One turn moves each row of this set onto another row. After a few examples, where does it send each row asked below?
Golek: [ 0.69  2.77  0.87 -2.21 -2.34 -1.73  0.22 -2.52  2.87  1.75  0.89 -0.83
  2.29 -3.02]
rore: [-0.56  0.32  0.73  0.46  0.45  1.57 -2.14 -0.89  1.68  1.21  3.48  1.75
  1.66 -1.24]
Keze: [ 1.05  2.43  1.64 -0.91 -3.48 -3.33 -0.71 -0.82  0.54 -0.18  0.06  0.96
  0.60 -3.08]
gegub: [ 0.21  1.17 -2.07 -2.31 -0.34 -1.07 -0.92 -2.78  1.27  0.23  1.04  2.78
  2.60 -2.26]
Kegof: [ 1.00  1.13 -0.77 -1.48 -1.85 -3.17  0.43 -2.42  1.17  1.87  1.24 -0.48
 -0.74 -0.50]
seko: [ 2.37  0.87  0.94 -2.23 -1.48 -2.51  0.13 -0.48 -0.60  1.69  1.99  2.08
 -1.09 -1.14]
Nurun: [ 1.07  3.85  2.77 -2.26  1.56 -0.99  0.13 -0.59  0.75  0.65  1.56  1.98
  0.18 -3.74]
naz: [-0.76  1.67  2.68  0.46  1.97 -0.59 -1.89  0.05  1.06  0.08  2.48  1.08
  0.74 -3.00]
rup: [ 0.92  1.34  2.18  0.47  0.75 -0.32  0.28 -1.89 -0.42  0.47  1.50  0.57
 -1.02  0.58]
dulas: [-1.05  0.74  0.35 -0.49 -0.25  0.25 -0.07 -3.27  2.34 -0.09  1.91  0.41
  1.68  0.69]
koba: [ 1.55  1.93 -1.14 -1.94  0.04  0.84 -0.68 -0.68 -1.91  1.73  1.93  0.68
  0.75 -2.03]
Gepa: [-0.68  0.25  0.46 -0.34 -0.52  0.01 -0.72 -2.86  2.01  0.44  1.34  0.13
  1.42  1.20]
Kubis: [ 2.03  0.72  1.44  0.72 -1.67 -0.24 -0.86  0.47  2.38  1.10  1.94 -0.40
  1.61 -4.07]
poz: [-0.55  1.76  0.85 -2.06  1.01  1.03 -1.07 -2.40  2.96  2.03  1.25  2.37
  2.32 -1.50]
didu: [ 0.92  1.75  0.41 -0.74 -0.09  1.05 -1.24  0.85  3.54 -0.08  1.32  0.78
 -0.23 -4.10]
Figel: [ 0.49  0.86  1.80  0.33  1.49 -0.08 -0.63 -1.64 -0.32  0.43  1.31  0.95
 -0.71  0.69]
lurud: [ 0.15  0.96 -0.82 -3.60 -1.59  0.64 -0.38 -0.68  0.60  1.58  3.32  0.81
  1.57 -0.97]
Zasa: [ 1.31  2.46 -1.61 -1.22 -2.41 -1.33 -0.42 -1.90  1.02 -0.27  2.01  0.66
  2.26 -4.22]
zigok: [-0.41  1.51  0.43 -0.09 -1.96 -1.15 -1.57 -1.66  2.98  1.02  0.92 -2.27
 -0.23 -1.81]
Vuti: [ 2.17  1.83  2.33 -0.74 -0.68 -0.59 -0.19 -1.43  0.48  3.94  0.58  0.21
 -0.45 -0.87]
magu: [-0.44  1.39  0.13 -1.38  2.36 -1.86 -0.32 -1.78  0.49  0.00  2.82  3.22
  1.60 -1.90]
Los: [ 0.11  1.64  2.88  0.12 -0.10 -2.63 -1.39  0.60  0.71  1.80  1.73  1.38
 -1.58 -2.35]
Pob: [ 1.00  1.00 -0.09  0.61 -1.21  1.00 -1.73 -1.04  1.28  2.31  1.59 -0.66
 -1.60 -0.86]
ganik: [ 0.55  2.29  1.39 -0.62 -4.08 -2.74 -0.64 -1.42  0.96  0.46 -0.16  1.07
  0.77 -2.89]
Tek: [ 1.58  2.58  0.71 -2.44 -1.28 -1.45 -0.09  0.44  0.50 -0.56  3.50  2.11
 -0.78 -3.64]
Gabus: [-0.69  2.99  1.57 -1.39 -0.90 -1.40 -1.25 -0.67  1.18 -1.13  0.41  3.77
  0.60 -3.62]
Vatud: [-0.49  2.88  1.09 -1.89 -1.00 -1.99 -1.35 -0.72  1.47 -1.73  0.36  3.08
  1.18 -3.69]
Saru: [-1.74  1.59 -0.74  0.00 -0.85 -1.69 -2.09 -2.34  3.41  0.94  0.45  0.63
  1.96 -2.96]

Nurun moves to Vuti
Figel moves to Keze
Zasa moves to rore
Now these:
lurud moves to didu
rup moves to ganik
gegub moves to naz
magu moves to Los

